[[154 100 133 132 150]
 [124 143 123 104 105]] Out: 132

[119 137 119 117 155 114] Out: 117

[[106 131 122 114]
 [106 134 128 119]
 [112 128  99 125]] Out: 114

[152 157 132 156 132 133] Out: 156

[127 128 141 132 129 151] Out: 132

[124 118 126 123 106] Out: 123
---
[149 150 129 154] → 150

[[126 140  99 146 111 131]
 [127 132 120 136 123 127]] → 136

[131 139 151 126] → 139

[151 124 135 146 136 145] → 146

[[105 120 143 140 119 153 136]
 [104 120 142 138 120 154 136]] → 120

[127 137 124 105 132 130 125] → 132

[118 131 153 125 122 128] → 125

[[120 110 140 112]
 [120 110 141 111]
 [116 123 150 129]] → 123

[114 135 156 124 119 119] → 124

[[123 134 129 150 124 122 138]
 [114 125 138 116 130 121 129]] → 130
---
[108 154 140 107 153 105 139]
105
[118 116 127 108 130 153]
130
[123 124 125 139 136 140 154]
140
[141 110 141 130 117  98]
117
[121 106 131 120 127]
120
[106 113 109 126 149 141]
149
[105 125 140 130]
140
[118 141 153 145 136]
145
[132 156 147 115 114 148 140]
148
---
Input: [119 139 137 151 145 158 125]
Output: 151, 158

Input:
[[130 125 120 139 125 124 108]
 [130 125 120 100 124 145 108]
 [130 125 120 102 122 146 108]]
Output: 100, 146

Input: [132 125 126 102 127]
Output: 126, 132

Input: [157 126 136 131 131]
Output: 136, 157

Input: [123 127 105 129 130]
Output: 105, 130

Input:
[[139 119 132 115 154 107 150]
 [114 137 105 108 108 121 151]
 [112 135 108 131 125 129 124]]
Output: 108, 154

Input: [152 128 115 108 151]
Output: 115, 152

Input: [114 151 126 117 110]
Output: 126, 151

Input: [149 128 134 129 126 101 142]
Output: 129, 149
---
[126 123 109 155 120] Out: 126, 120

[114 104 125 146] Out: 114, 146

[[128 131 138 126 113]
 [137 122 150 125 139]] Out: 128, 139

[[135 115 140 135 121 145]
 [120 127 128 130 105 141]] Out: 135, 141

[[128 139 119 129 150 120 129]
 [127 129 136 105 127 133 125]] Out: 128, 125

[141 145 145 100 132] Out: 141, 132
---
[[114 119 122 117 126 123]
 [129 127 129 127 122 127]
 [132 122 101 133 131 123]] ==> 129

[[130 132 106 145 125]
 [130 134 114 148 122]
 [129 133 109 146 123]] ==> 130

[[128 146 131 130 155]
 [127 138 119 117 126]
 [133 122 122 116 107]] ==> 127

[[130 151 114 112 121 122]
 [114 145 110 108 122 145]
 [125 150 115 130 122 132]] ==> 114

[[133 118 125 146 135 143 116]
 [119 134 141 133 109 111 153]
 [127 127 119 121 148 129 134]] ==> 119

[[131 133 131 128]
 [133 137 132 130]
 [113 103 133 143]] ==> 133

[[137 130 147 145 131 114 148]
 [139 134 145 143 135 130 135]
 [151 139 153 137 145 137 137]] ==> 139
---
120,113,119,141,156 ⇒ 120
124,134,150,120,131 ⇒ 131
153,151,114,148,149 ⇒ 149
137,115,143,104,140 ⇒ 137
126,130,101,124,129 ⇒ 126
155,120,119,134,115 ⇒ 120
101,127,122,154,103 ⇒ 122
126,130,98,129,134 ⇒ 129
135,130,134,123,104 ⇒ 130
---
[[143 147 147 143 141 139 145]
 [117 138 127 129 119 151 135]] | 147

[[115 137 122 139 118 101 138]
 [115 136 122 139 117 103 139]
 [115 139 123 137 118 101 142]] | 137

[[153 133 151 136 135]
 [142 141 140 138 136]] | 133

[120 150 148 123] | 150

[123 149 112 130] | 149

[[ 99 121 134 125]
 [130 102 123 129]] | 121

[[111 127 118 154 130]
 [108 100 144 110 129]
 [129 129 105 113 126]] | 127

[[131 140 126 120 144 116 133]
 [135 130 152 129 123 136 134]] | 140
---
[140 154 105 114 113] ⇒ 113
[149 107 135 131 153 127 154] ⇒ 154
[117  99 136 128 111] ⇒ 111
[123 105 134 158] ⇒ 158
[114 148 103 105 142 124 127] ⇒ 127
[121 127 101 118 151 128 126] ⇒ 126
[130 108 146  99 137 127] ⇒ 127
[149 157 119 129] ⇒ 129
[149 112 124 136 138 147 147] ⇒ 147
---
[[126 145 144 151]
 [153 136 120 107]] -> 153

[[127 128 126 129 137 129 125]
 [123 125 135 126 150 134 135]
 [132 127 125 128 105 127 131]] -> 128

[[131 126 139 126 132]
 [115 130 143 130 103]] -> 130

[152 152 149 150 157 151] -> 149

[[132 133 131 127 125 107]
 [123 130 133 117 131 132]
 [134 132 126 125 126 133]] -> 126

[[115 133 127 138 132 128 122]
 [122 134 130 151 132 138 124]] -> 151
